In the rows, 128 means zero.
Where one turn sends some rows of the set: a few examples, then the rows asked:
Fudi: [122 127 133 137 139 161 153 121 153  91  84 117 106 106 141 149]
korut: [115 126 114 151 136 170 170 120 149  99 108 116 103 134 124 150]
bofop: [ 99 129 108 130 150 115 131 136 124  84  95 132 152 155 101 132]
Guv: [119 131 125 147 154 111 123 137 108  88  92 112 147 129 102 150]
Nin: [116 142  89 117 115 131 151 150 132 112  80 115 114 120 115 140]
zev: [117 135 120 143 146 114 124 149 103 105 102 124 151 145 107 149]
datu: [119 142  94 121 110 142 155 140 124 124  88 117 105 119 120 142]
nidot: [125 139  97 138 116 156 173 126 129 118 103 114 102 136 117 141]
mukem: [146 159 145 135 155 122 119 141 109  94  97 121 135 128 122 148]
pime: [156 153 143 144 161 125 127 120 122  88 100 112 135 126 113 148]
Fava: [127 136 108 139 137 166 178 119 148  90 108 116 103 136 126 147]
Pipeb: [113 149 133 149 145 115 135 150 101  88 101 112 141 138  99 135]
Gebe: [141 168 152 136 153 144 123 113 138  86 105 136 123 134 132 128]
gosu: [123 131 114 117 130 134 148 144 136  93  70 112 117  99 134 150]
basud: [ 93 130 112 148 138 131 131 127 128 105 112 141 147 161 108 128]
vudi: [131 128 126 130 142 156 165 125 145  79  87 113 110 109 141 154]
Fusi: [146 167 135 136 153 145 126  99 149  96 116 134 123 137 117 132]
ribil: [100 148 110 122 147 136 130 117 148  85 107 148 136 160 108 118]
zufi: [135 136 126 131 162 110 133 141 114  82  92 117 151 143 109 148]
tok: [109 151 131 143 142 150 131 104 149  93 113 148 131 155 122 115]
gat: [116 133 112 118 119 143 148 137 126 107  75 117 107  99 134 148]
zukof: [119 125 125 133 131 156 161 123 131  89  82 114 104 104 140 151]
kida: [118 145  85 131 119 150 171 135 140 110 105 118 105 143 109 138]
Venu: [ 86 131 106 141 141 122 119 126 126  97 102 134 143 142  96 134]
futo: [126 139 123 124 127 138 138 142 139 107  69 112 108  97 132 146]
navo: [ 82 139 120 141 145 135 133 139 119  93 122 137 140 146 102 137]
dega: [114 139  92 145 123 152 165 140 133 118 106 111 104 144 105 146]
tudu: [150 162 151 142 147 119 134 133 122  97  95 112 142 129 115 126]
Lagek: [142 160 149 129 146 141 131 111 151 107 111 137 142 132 129 123]
rolu: [103 153 111 133 141 144 121 104 151 101 118 148 128 147 106 123]
Zozep: [125 128 116 145 129 165 177 116 133  97  99 112 101 126 130 147]
kamos: [136 167 128 119 157 143 131 111 151  83 112 143 126 151 118 126]
gab: [100 145 130 129 146 150 131 116 150 104 129 153 141 142 120 130]
por: [158 160 138 122 167 127 133 126 130  80 103 124 136 141 119 143]
Zinu: [122 147  98 129 117 133 145 154 128 123  83 108 106 121 110 144]

bofop turns into kamos
Zinu turns into korut
Now find these:
gat turns into nidot
gosu turns into kida
Guv turns into rolu
mukem turns into basud
Pipeb turns into gab

